These are runs of 6 systems, one row a step. Runs of the same system follow the same rule from any start.
trace 1, Luned (9 x 18):
[[-32  19  11 -17  48 -28   1  18  38  14  29   7 -18 -37   0  -8 -11  23]
 [-16   9  10   2  44 -13  25   1  22  13  54  12 -11 -52  -7 -15  13  15]
 [-21 -13  18   3  30   3  32  -6   6   6  43 -11  16 -68  -8 -12 -12   7]
 [-33 -21  42 -25  28   3  37   5  19   0  13 -15   5 -50  -4  -2 -22  -8]
 [-45 -14  25 -28  29 -10  44  28  32  -3  19 -16  -7 -19   5 -17   5  -9]
 [-21  -3   5 -17  36  -8  32  23  18 -21  53 -35 -13 -17   4 -24  13 -15]
 [  8 -13  15  -3  28  21  42   1   8 -27  49 -29 -14 -34   8 -21   9 -35]
 [ -5 -39  17   1   9  28  45   5  14 -21  14 -30   2 -36  25 -28  -9 -41]
 [-17 -26  21 -23   5  17  13  22  32 -24   1 -39 -10 -14  40 -27 -13 -39]]
trace 2, vuzer:
[[-32  29 -28   3  29 -14  37  31  10  -6  -9 -26  47  28   0 -18   2   0]
 [ 19  -5  -6 -15   6   4   8  18  -3 -43  19 -48 -48  34  10  10 -14 -29]
 [-24 -16  22   8 -29  51  35  -6   0   3   6   4 -19  -3  -2   8  47 -40]
 [-38   7  17 -21  -2  20 -21  12  -1  -9  -8 -37  63 -25   3 -27  -5 -22]
 [ 32  22  27 -31   5   4 -26  -2  20 -21 -38 -10  -2  49  33   8  -9 -17]
 [-14 -12 -29  30 -30  13  25   6  27  15  -8   1  -4  43  44 -17  38  -4]
 [ -9  -4 -15  18 -12  26 -32   3   7  -7  48 -54   3 -32  33 -10 -15  -9]
 [ 21  18  26   7 -13  51 -39 -17   3  -3 -34  22 -19 -17  10  20 -16 -35]
 [-19 -26 -13   8 -25  -7 -18  10  13  17 -53  35  32  -4  24 -45   2  -2]]
trace 3, futu, 9 rows:
[[-21  31 -13  18  35  30  34  32   8 -14 -16  19  -7 -12 -18 -23   7 -50]
 [-23 -23 -14 -27  21 -37  15  34  -3 -21  13 -25  26  -4  -7 -51   4  -7]
 [ 25   0  35 -25  20  10  35 -13  -2 -32  46 -42  -9   9   2   6  25 -22]
 [ -1  11 -28  39  -3  44  44   7  -1 -13 -12 -25  25  25  22 -10  11 -38]
 [ -8 -37 -35   2  -7  -8  -9  37   2 -27  13 -39 -31  -4  22 -33 -32 -21]
 [ 16   3  11 -18   2  13 -16   5  10 -24  36   3 -48   6   7 -27  54 -40]
 [ 15  24 -19   8  -5   7 -20  -1   4 -13  -4 -22  51  40  34 -34  35 -13]
 [ 52 -20 -13   0   3 -15  -9  -6  10 -30   5 -35 -21  24  45  -3 -42   3]
 [ 22 -15 -10  29 -14  18  14  -7  30   9  13  28 -56  10  41 -12  33 -13]]
trace 4, vudet, 9 rows:
[[-24  18  47 -25 -16  14 -28 -11  28  27 -27  32 -22   5   5  34  13  10]
 [-16  36 -26  -9  13 -34 -31  25   2   9 -30  38  20  30 -20 -26  27  11]
 [ 44  16 -19  -6  47 -38 -17   5 -16 -24  24   1 -10 -17 -23 -15 -30   9]
 [ 10 -21  11  25  11  10  49 -26 -17  15  15  27 -14 -49 -29  23 -14  10]
 [-72 -21  23 -24 -19   0  17  12   2  25 -13 -16  23 -20 -21  18 -10  15]
 [-15  27  37 -57   6  -8 -30  19  14 -15 -19   1 -29  34 -14  17  12 -16]
 [ 26  28 -26   4  21 -15  13   9 -26 -16  -5  33  -8  34 -40 -21  45 -17]
 [ 16 -10 -29  17  25 -14  29   4 -39 -25  33 -37  23 -20 -30  -9 -29   0]
 [  2 -33  37  -2 -13  35  37 -21  -9  -7   4 -21 -22 -28  -4  41 -30 -18]]
trace 5, vuzer, 9 rows:
[[-51 -11 -21   8  -1  -3  24  41  21  14 -38   3 -28   7   6  13 -43  -1]
 [-36  -3   4 -31   5 -13 -32  37  24  -5  27   1 -57 -14  -3 -19  19 -13]
 [ 16  38  20  -2  39  21   3  -5  15 -10  17  30  -1 -22  -2 -33  46 -32]
 [ 24  -4 -11  14  36   4  46   7   3 -23 -29  -5  38  -8  17 -35 -31 -25]
 [ -6 -44  17 -16  -2  -9  38  10  26  -7 -17 -23 -34   8  33  17 -44  -2]
 [-65  12  14  -8  -4  19  11  21  37  25  13   3 -35  -4   6  19  24  -2]
 [-25  50 -12  -8  28  16 -38  34   5 -17   8  -5   6 -12 -12 -35  16 -38]
 [ 55  -5   7 -10  19   9   8   0   3 -42 -20   9 -10  11  21 -40   4 -48]
 [ -2 -45  16  11  -6  11  63 -12  30   7 -11  -8  12  -4  49 -14  -2  -6]]
trace 6, Nodan, 9 rows:
[[ 10   6   1 -32  20 -47 -22  20  35  -5 -38  16 -16  37  26 -10 -23  19]
 [  3   9  -2  14  15 -20  40  -8  19  25   5  49 -47  19 -11  27  22  28]
 [-36  19 -15   8  38 -21  23  16   3  13  49 -16  11 -34 -25   0  -9  28]
 [ 10  11  40 -43  41  -4 -20   9  11 -25   0  -3 -21 -35  -9   1 -38 -17]
 [-16 -22  27 -28   9  -5  45  14   7  -1 -41  42  -8   2 -17 -19  24 -27]
 [-22  -4 -17 -25  10 -46  20  31  11 -10  24 -24  -6  46   0 -17  33  16]
 [ 30  41   5  -2  32   7  15  -5  -1 -25  39 -17 -48  20 -14  33   8 -11]
 [-11  -8 -13  20  23  26  50  14 -26 -17   7  -1  -2 -40 -35 -11 -13 -39]
 [ -9 -45  14 -31  -7  -5 -11  22   8 -30  18 -35  -9 -20  21 -45  -1 -31]]
trace 7, tof, 9 rows:
[[-41  -7 -41   9   2 -34 -14  30 -21  18 -20  21  12 -18 -40 -14 -23  25]
 [  8 -10  24 -39  11 -41 -43  -6 -12  -4  21   1 -22 -29 -28  13 -27  29]
 [ -6  -6  34 -16  15 -22  43 -27 -15  20   4  28  28 -18 -42  15  23  30]
 [-35 -10 -13  -7   3 -19  20  15 -31  -5  -4 -40  47  -6 -33   8 -37  16]
 [ 11  10  15 -24  17 -11   8   3 -24 -20  10 -14 -44   8 -45  50 -33   1]
 [ -8  -4  -2   2   3   9  34  -3 -40  -6  29  14  -8 -15 -62   2  44 -18]
 [ -1   7  12 -13   2  23 -14  -4 -37 -27  22 -52  45 -26 -24  -4  -9 -25]
 [ 49  12  29 -16  17  15  32 -20 -21 -34 -21 -10  -1  27 -14  27  -9 -29]
 [  0 -19 -28  15 -25  13  38   9 -32 -21   8 -19  -5  40 -18  -8  41 -31]]
trace 8, Luned, 9 rows:
[[ 22  40  26  -1  -8  20 -41 -30 -15  10  20  18 -22   0 -23  42  24   8]
 [ -8   9 -28  43  -5  10  26  -8 -22  26 -38  43  39  -8 -27  -2   1   7]
 [  5 -23   3 -30  -8 -46 -37  -1 -23  -4 -22  -9  16  -3 -20   8 -50  35]
 [ -6  22  42 -30  -7  -7  -2 -20  13  21  -1  26 -12  30 -14  35  48  23]
 [-31  23 -53  38   2 -11  26  12 -24  19  12  -7  34  20 -29   7  12  24]
 [ 29 -11   5 -17   5 -17 -13  -9 -49 -25  12 -11 -19 -14 -53  26 -35   3]
 [ -2 -30  39 -16 -28   7  32 -27 -13  15 -21  38  14   5 -22   3  49  -5]
 [-40   0 -23  -7 -17 -14   3  16 -20   2 -11 -46  63  29  -9  -2  -3  14]
 [ 24  25  17 -33  19  -9   5   3 -17 -29   2 -22 -35  42 -28  42 -10  -8]]
trace 9, tof:
[[-34 -43 -30  24 -52  13  19   7  -6  12   5 -37  13  16  24  -3   8   1]
 [-22  46  13  -2  -4  35 -44   8  21   8 -13  -9 -32   7  11  42 -19 -11]
 [  9  25 -12   6  27  -6  -2  16  10  -2 -23  62 -14   0 -14 -43  33 -24]
 [ 19 -32 -11  -8  -3 -27 -27  -5   4 -15  34 -29  29 -17  34 -53   5  12]
 [ 27  -3  32   8  -4   9  20 -42  25  21  -6  -5   7   9  41  43 -21  33]
 [-46 -13 -33  28 -21   6  30  28   1  24 -48  30  -6  16  -9   3  -6  -4]
 [-29   6 -11 -28  -4 -16 -69  36   8  -9  17 -13 -40  -9  -5 -13 -13  -3]
 [ 27  31  39 -15  39 -11  -2 -28  21  10  24  41  -2 -22  -3  -5  36  18]
 [ -3 -29 -21  22   8 -16  39  -6  -7   7  -9  -2  66 -20   7 -34 -15  16]]
trace 10, futu:
[[ -5  -8 -45  32  23 -18   2  22  10   1  15 -13 -15 -28  14  -8 -64  18]
 [  0  -9  24  -9  27   4   4   3  23   2  30  36 -42 -52  -1 -27  22 -17]
 [-32  33  23 -19  15   4  -4   5  29   9  -7  -7  63   3  18 -28  34  -2]
 [ 15  19   5 -21  40 -23  24   7  15 -21  -5 -41   5  26  12  20 -50  13]
 [  7 -10 -22  33  23   2  73   4  11   1  16  23 -46   1  -2   2  11  -7]
 [-49 -10 -26  22  -7  12  -3  16   4  14  44 -23  23 -37   5 -34  21  -1]
 [ 11  30  30 -29  34  19 -34   8   9 -34  14 -31   0 -26   3  -9 -22 -35]
 [ 22   8   4  -9  29  -5  46  12  16 -19 -43  23   8  36  13 -30  17 -33]
 [-16 -39 -21  -1 -11 -32  37  11   8  -1  29 -42   6  30  25 -11  10  25]]
trace 11, vudet (9 x 18):
[[-14  -9 -12   6 -21 -30 -29 -17 -23  26  20 -15  41 -18 -16  12 -14  57]
 [  1  45  31 -10  10  19 -41 -16   8  12 -14   8 -10 -16  -8  49 -35  12]
 [-13   2  -9   3  -9 -11 -19   7 -15  20 -61  66   6   1 -34  -9   2   2]
 [  9  -6  -2 -34  10 -56 -42   2 -28  -7  17  -5  18 -13 -37 -12 -12  32]
 [ 27  33  33  -1  29   7  14 -35 -16   5  14  21  -9 -20 -36  45  -6  13]
 [-45  -3  -9   8  -3  -4  32  13 -24  22 -46  22  27  -7 -46  19 -19  10]
 [-15 -14  16 -54  -7 -29 -36  21 -22 -17  -5 -19 -24   3 -38  15 -25   1]
 [ 22  25  25 -13   3   9   1 -19 -32  -6  12  30 -19  10 -53  20  49 -17]
 [-14  15 -19   5  14  -3  32   7 -40 -10 -12 -16  61   5 -47  -4  -5  -4]]
trace 12, Nodan:
[[ -2 -12   8  13  12   4  37  -4   0  20 -17  69 -33 -29 -30  -2  15  -8]
 [-36 -16  -4 -21  17 -43  10  16  12   4  33 -23  37 -15   0 -35  13  29]
 [ 31  33  45 -42  31  -4 -12  -9  19 -22  -2 -10 -26  24   9  32 -11  -5]
 [-26  -2 -17  18   9   8  63  20 -14   5 -36  34 -11   5 -40  10   2 -19]
 [-26 -28 -23 -20  -1 -35 -16  34   0 -13  49 -32 -25 -10  -3 -28   5   8]
 [ 35  32  50 -23  23  28  -2 -25   9 -20  26   3 -21  -3   0  11  35 -27]
 [-11  -2 -18  14  17   7  59  17 -21 -15 -35  -4  43   9 -21 -21  -4 -29]
 [ 10 -46 -13 -19 -18 -25 -12  21   5 -27  18 -39 -45  19  26 -13 -21  -3]
 [  1  19  23  15 -12  52  21 -21  12   6  26   8 -31   2   8  21  52 -25]]

Which system made each of these runs?
trace 13, 2 rows:
[[ 25 -47  -5 -14  -9 -38  33   1 -18 -16 -37  -7   2  30  -5   6 -38  12]
 [-33 -19  -1 -10 -36  -8   9   6 -11  12  29 -19 -41  27 -24  42  23  19]]
 => tof
trace 14, 2 rows:
[[ 14 -31 -48  29 -38   2 -39  10 -16  -9 -14 -15 -21   7  21  -8 -40  -4]
 [ 18  11  24 -15 -30  24 -67 -10   4  -2 -28  27 -27   5  10   4  12 -25]]
 => Luned
trace 15:
[[-49   6  23 -43   7 -24   5  24  11   5 -43  -7  36  15 -13   4 -13   9]
 [ -2  32  -5 -31  17 -30  -7  26  22 -14  13 -14 -23  65   8   1  30   7]]
 => vuzer
trace 16, 2 rows:
[[-13 -62  -7  10 -36   6  44   5 -18   4 -39   9 -16   7  -7   5 -18 -13]
 [-54   2  15 -35 -27   9 -34  29   6  -2  13 -31 -33  12  -8  18  16 -14]]
 => tof
trace 17 (2 x 18):
[[-13  -5 -20   6 -14 -20  37  -1 -22   7 -22 -27  33  49 -14  36 -15  28]
 [-16  21 -34  10 -13  -2 -21  19 -30  -1   6  -7 -44  22 -43  44 -17   7]]
 => tof
trace 18:
[[ 33  -7   3  16   6   3  12 -25  10  -3 -16 -29  28   1  42  20 -60  18]
 [ -2 -30  -7  21 -52   7 -13 -14  10  30 -24  20 -36  17  26  29 -11  20]]
 => vudet
trace 19:
[[-21   4 -22  -1 -29   4 -24  21 -36   1 -41  32   1  19 -47 -12  27 -26]
 [ 32   1   4 -30  10 -23 -37  -3 -42 -35  17 -28  32  -9 -32 -22  -7  -7]]
 => vudet
trace 20 (2 x 18):
[[-46   7  -3   7 -51  39 -14   7 -10  15  -8 -17 -14  29 -10  35  25 -14]
 [-16   7  -3 -14 -34  15 -67   7 -21  -9   8 -19  27   0  -6 -30  35 -22]]
 => vuzer
trace 21 (2 x 18):
[[ 43  55   0  23   5  37 -36 -25 -15  -8   0  20   4   6  -6  10  20 -19]
 [ 25 -41 -35  30 -27  -1   5  -8 -29  -5 -40  13  36   2   7 -34 -16  -8]]
 => vuzer
trace 22, 2 rows:
[[ 26  19 -24  11  48 -33  -2   8   6  -3  22  41 -37 -21 -18 -15  -8  17]
 [-25 -18  -3  16  28 -10  37   0  -3  18  28  19  -3 -65 -27  -7 -14  16]]
 => vudet
trace 23:
[[ 29  40 -16  42  11  22 -18 -22  10  16   6  41  12 -12  14 -20  33   2]
 [ 29 -31 -19  20 -20  -1 -30 -10  -2  -3 -33   8  36 -15  37 -42 -28  -1]]
 => tof
trace 24 (2 x 18):
[[-37  17  11   4 -27  12 -40  -4  14  42 -11  46  -5 -12  -7   6  35  12]
 [-14  25  -3 -20  22 -28 -48  15  12   7 -30  21  47 -11   1 -41  -6  13]]
 => tof
trace 25, 2 rows:
[[ 46  16  16  -2 -21   3 -37 -34   8  10  -9  29 -16  37  22  16  33  11]
 [  1  34 -55  45   2 -10 -22  -2 -14  19  -3   9  45  11  -1 -12   4  29]]
 => vudet
trace 26:
[[ -1 -24 -13  17  -9   3  26 -14 -10   1  55 -27  35 -18  11 -34  41   5]
 [ 27  20  29   0  10  32  -6 -28 -15 -16   4 -38  19 -21   1  41 -46  -6]]
 => vuzer
trace 27:
[[ 11  46   4  -2  19   0 -32  -7   9   5 -21  31  52   2   4 -36  34  -2]
 [ 57  -6 -33  17  17 -25   7  -5   5 -22 -11 -13  16  31  39 -25 -29   9]]
 => vuzer
trace 28 (2 x 18):
[[-11  36   7 -10  34   0  21  22  28  -6 -13  -3 -47  24   1  39 -28  -4]
 [-34   1 -28  15  26  -1  24  36   6   3   7  33 -49 -26 -30 -17   3 -20]]
 => Nodan
trace 29, 2 rows:
[[ -8   6  -4 -30 -20 -30 -49   1 -24  -6  12 -35  46  30 -12 -11  19  21]
 [ 53  18  15  -7 -13   9 -21 -32 -35 -12 -17   7 -12  31 -25  43  -4  -1]]
 => Nodan
